Rows swapped in pairs by one turn or mirror: which row each one swaps with
sel: [ -3 -14   2 -13  -8  10   6  -7  -7   6  20  14  -1  -4   7  -7 -12   4
  -2 -16]
vovat: [  7  -3  -3  -3   0   6   5   7  16 -19  12  10  12   0 -11  -3  17   0
  11 -36]
zatir: [ 22   3   4  -6   1 -10  14  12  10  -2  -4  14 -17  -1 -10  -7  -2 -12
  -6 -18]
Fes: [-11  11  17  -2  11   6   2   7   9  -6  25  20   0   5  -4   5  14  -7
  -2 -16]
Rog: [  5   3   7  -7  -3   1  -2 -16 -18 -10  14  24  10   5 -15  -8  11 -13
   8 -11]
kudib: [ 10  -2  -1 -12  -5  -5   8   4   8   4  -9  14   7 -10 -20 -12  25   3
  19 -10]
kobi: [ -1   4 -10   5  15  -8  22   1 -12 -16   7  10   2 -10 -14 -15   3   5
  12   4]
rok: [ 10   2  -2   0  -3  16  10  -9  19   5  -3  -4  19  -4 -18  -9   4  -7
 -13  -5]
miped: [  1   8  -9  13  17  17  23  -9   3  16   5  10  -5   2 -12   0  11   5
   3  -9]
zodu: [  9   4 -16  16   8  11  10  21  11  -4   9  12   2   3  14 -10   3  -3
  -1 -12]
beti: [  8   9  10   2  -8   5   5   3  10  -3  23  20   2  13 -20   3  -4  -2
   9   9]
vorik: [ -7  -7   7  -2  25  11  -1  -5  11 -13  -5  18  -3  -5 -15   4  -4   6
   2 -15]
Kes: [  1   3 -10   2  -8   7  19  12  -3   3  22   1  19  -2  -4 -15   0   9
   7 -21]
savi: [ 25  -6   5   7  13  11   6  -4   1  -3  15  -3   7   3  11 -12   3 -11
   2 -20]
tor: [ -2 -21 -11  -6  -2  -3   7  -2  18  -3   3   9  -2  -4  -5  -9  29   0
  12 -14]
salo: [  7 -13  10   0   5   7   4  -5  25 -22   6   6  10  -1  -3   3  13  -3
 -13 -13]
Beri: [  5 -17  15 -10   7   1  -4  -2   7   0  -6  11  11 -19  10  -8   7  -2
   0  -7]
tiroz: [ 12  -7   4 -10   2  -7  16  -9  -3  -9  -5  21  -7   6 -13 -16  -5  11
  -7   6]
suv: [ -1  -2  -7  15  -5   6   4   1 -17   6  15  19   2   3 -16  -6  13 -16
  14 -18]
gid: [ 11   6   9  -2  -1   7  -7  -1  24  -3   1  11  11  -1  -2  -1  27   4
   4 -19]
kot: [ -4  -6 -10   1   8   6  18  17  17  -2   5   2   5  -4  13 -10  12  16
  -5  -2]
Kupe: [  5   4  -1  -3  -2   2  30   8  10 -28   4  24   6   1  -7   1   8  -7
  -3  -9]
legu: [ -1 -14   8  -4   7   7  -1   9  -9   4  -4   4  22   3 -13  -5  -1   1
 -16   4]
gife: [ -5  -2  -1  -9 -13  -9  -4  -7 -13   1   4  22   8  -6 -25  -8  11  -2
   8  -6]
Ziri: [13 11 -5 -3 13  2 26  5 12  8 13  9  5 -5 16 -4 16 -1  0 -6]
fam: [  8   9  -5   1  -6  15 -16   8   7 -22   9  20   6   9   0  -5   0  -1
   5  -9]
zugi: [ -7 -10   3 -19 -10   4  14  -7  -8  -4  20  19 -11  10 -21 -12   8   3
   3  -6]
tafuf: [  9 -15 -12  -7  10   4   0  20  -7  -9   2  20  -4   4 -17  -5 -15  -4
   4 -12]
Fibu: [  9  -9  -7   1   0   5  18  10 -15  -1   4   5   8   3  -8  -4 -20  -4
  -4   7]
pag: [ -2 -12   9   9   4   0  13   6  -5 -12  19  -1 -18   5  -2  -9  19 -13
   0 -15]
duk: [-13  -6  10   7  -4   6   3   1  -1   1 -10  -1   5  -7 -13 -14   6  12
 -15 -21]
gez: [ 14  -4  -5  -3  -2   7  21   2   9   1   7   8   3   5 -11  -4  30   3
  -2  16]
kel: [ -5  15  -7  11  10 -11   7   9   6   0   4  11  -4 -10  -6  -3  17  12
  17 -18]
deno: [  7  -5 -15  -3   1   3  13  -4  20   6   9  -1  -6   7  -2   1 -11   2
  -9 -17]
mal: [  0   7 -12 -14  -1  -8   3 -14  -8   2  -2  13  10   8  -3  -3  19  -2
  13   5]
Remig: [  6  -3  26   6  -1   9   9  -7 -20   4   5   0  -1  -2  -3   2  11  -2
   7  -2]
Dolif: [-12  10  -2 -18  19  11   8  -1   2 -14   9   9   6  -9   9  -9  14  -3
   6   6]
lirup: [11 -8  6  2 12 13  1 29 15 12 -1 16  1 -6  1 -5 15 -5 -3 -1]
bafeg: [  6  -8  -8  -1   2   7  -7  12 -21   8   7   4  -1   0 -10  -6  -6   2
  -3  13]
zer: [  6  -1  15   4  -5   5  -2   5  -4  13   6  10  -8   0  -4  -3 -19 -10
   6   3]
pof: [  6  -8  -7  12   8  17  -8  13   4  -8   0   5  -6   0 -12  -3  10  17
 -17 -20]
Linop: [  5  21  -5  -7  13   2  -2   6   0  -1  -1   4 -13   8  -8  -7  15  14
  10   5]
Zipe: [ 20   0   3   6   1  22  -7  -8 -17  -6  -4   9   4  -7 -16  -1   5  -5
  -9 -18]
Tik: [  1 -19  -2   8   7  19  -4  17  -4  -1  -5   7  -2  -3   5 -16  15   1
  -6   8]

salo is swapped with Ziri
suv is swapped with tafuf
kel is swapped with pof
bafeg is swapped with gife
Fibu is swapped with Rog
Linop is swapped with duk

Rows swapped in pairs by one turn or mirror: which row each one swaps with
reked: [  8  -2  -9  14  14  -8   1  -5  11  -1   9   3  -6   3  -8 -10 -10 -18
  -9   0]
der: [  9   0  24  -8   3  15  -5  -1   2  -2   8   7  -1 -10  14 -17   7  -4
   1   3]
som: [  3 -14 -12  27  10  -9  -2   5   5   4   0   3 -10  -1   1 -16  -8 -16
  -8  -1]
Rov: [ 13  -3  23  -4  -4  14  -3   1   3  -5   4   6  -2 -13  13 -21   6  -1
   9   1]
Bem: [ 10 -14  -9  21   8  -7  -5   0   3   3   5   1  -8   0  -5 -10 -13 -19
  -5  -4]
kiz: [-11  10 -21   4  -1  -1  -3   2 -12 -11   7  -3  16 -21  19  -4  -2  17
 -10  -7]
Bubu: [-18   3 -13   9  -9  -4  -1  -2 -16 -20   6   1  14 -26  10  -9  -7  17
  -2  -3]
tirus: [  6 -14  -9  17   8   0   3   1   2  12  -3   7  -5   1  -2  -1 -18 -10
  -5  10]
pulir: [-17  10 -21   5  -5  -5  -5   2  -5 -11  -4  -7   9 -24  20 -14   0  18
  -7   0]
geger: [  3 -14 -12  26  24  -3 -12   4   1   0   1   8  -6  -1   1 -16   0 -12
   0   0]
rufil: [ -5  -5  12  -9  -3  -2  -1 -19   0   1  -3   2  12  -2   3 -12  12   9
  18  10]
Nadef: [  4 -15 -12  23  15  -6   2  14   6  -3   1  -1  -6   8  -2  -5  -2  -9
  -2   1]
biga: [  7   6  23   0  -1  21  -2  -5   3   1   5   7  -1  -8   7 -19   6  -7
   0   1]
Mapap: [ -4  -8   8 -11   0  -1  -3 -18   1  -7  -7   5   7  -7   5  -7  10   9
  19  14]
Gepid: [-15   4 -17  11 -12  -7  -3   9 -16 -16  -1  -4  10 -24  12  -9  -3  17
  -3   1]
Dez: [  3 -15  -9  19  10   0 -10   1   6   2   3   8   0   3  -4  -7  -9 -22
   4  -7]
suge: [  5 -17  -4  23   6 -11  -3  -4   3   3  11  -3  -5   7  -3 -10  -8 -15
  -6  -1]
bikub: [-15   7 -19   9  -5   2 -13   9 -19 -13   5   5   6 -22   8 -10   7  19
   1  -2]
gakov: [ 10  -2  22  -7   6  15  -3  -5   8  -4  11   8  -3  -7   7 -15   3  -8
  -1   1]
Feni: [-12  12 -14   8  -7   0  -6   4  -3 -15   0  -2  19 -17  10  -4  -3  27
  -8  -1]
lor: [-12   7 -13  17 -10   0 -15   1 -10 -14  -6   3  14 -24  12 -14  10  21
  -3  -1]
Zof: [-16   9 -17   5  -9 -10   3   1 -18 -17   2  -4   7 -20  10 -11  -2  15
  -9   0]
doso: [ 11 -10 -12  20  13 -14   3   4   5  -3   4   3  -9  -2   4 -13  -9 -19
  -7   0]
loka: [ -9   7 -14   9  -8   7   8   4  -7  -8   4   1  16 -29   9 -12 -12  20
   1   7]
Reg: [ 11  -1  26  -5   4  10  -8  -4   9  -4   2   8  -2 -15  10 -17   6  -3
   4   3]
Vus: [ 15   0  25  -3  -1  13  -5  -8   7  -4   4   1   4 -11  13  -7   4  -5
  -2   5]
Vof: [ -5  -4  11  -9  -7  -2   2 -23   3   1   2   5   9   0   3 -16   8  13
  12   8]
Tugi: [-18   8 -15  11 -12   2  -4   3  -6  -8  -9  -3  14 -27  11 -17   6  16
  -1   3]
Kun: [-14  11 -14   2  -5  -6  -8   1  -5 -14   5 -11  10 -22  21 -10   7  21
  -6   0]
geped: [-11  13 -14   2  -6  -1   4  -5 -13 -25   6   0  15 -17  12  -1  -3  15
  -4   0]
mez: [ -5  -5   8 -14   0   3   0 -19  -6  -7   2  -2  11  -3   5  -8  11  13
  15   7]
paze: [  6 -11 -12  23  11  -4  -1   1  19   7   4   8  -1   4   1  -4  -3 -10
 -10  -2]
zifoz: [-19   5 -14  11  -5   3   4  13  -7 -19   7  -2   5 -18   5 -11   3  23
  -8   0]
guped: [ 10   0  24  -3  -3  19  -7  -7   8  -4   3   6  -2 -12  12 -14   6  -4
  -2   4]
mib: [-13   5 -17   4  -8  -4  -5  -6 -12 -20  11  -2  20 -18   5  -9  -5  16
 -11  -9]
fesu: [  9 -15 -12  16  12 -10  -7  -3   7  -4   9   4   3   0  -3  -5 -10 -18
 -12  -7]
vep: [  6  -9 -17  12  19 -12  -7   0  11   7   6   5  -4   1   2 -11 -12  -9
 -10  -4]
Mir: [  5 -11  -8  19   5  -5 -10   8   9   8 -13  11  -4   2   6 -13  -5 -18
  -3   3]
Pur: [  4  -8  -7  15  14 -12  -7   2  13   7   5   4  -7  10  13 -13  -3 -14
  -8  -3]
fiz: [-12   1  -6   8 -13  -5  -5   1 -12 -24  12  -4  13 -24  12  -9  -7  19
  -4   0]
zole: [-20   4 -14   6  -7   9 -12  -4 -11 -19   2  -2  13 -26   4 -12  -4  17
  -1  -4]
Dulo: [ -9 -12  16  -7   1   1   0 -19  -7   3  -6  -1   2  -5   4 -11  13   8
  12  11]
gupu: [ -4  -5  12  -7  -4   4   0 -21  -7   3  -4   2   6  -2   8 -12  16  11
  14   4]
pum: [ -4  -8   8 -13   3   1  -1 -20  -3   0  -1  -1   5  -3   8 -13  14  11
  15  10]
fefen: [  2  -5 -14  17  11 -12  -5   8   9  11  -3   4  -5   3  12 -12  -5 -18
  -7  -3]
zamer: [  5 -10  -7  27   7  -9 -16   3   8   8  -4  13  -3   1   0 -14   4 -13
  -3  -2]

Bem is swapped with Bubu
Pur is swapped with Kun
Dez is swapped with zole
zifoz is swapped with Nadef
Rov is swapped with Dulo
geger is swapped with bikub

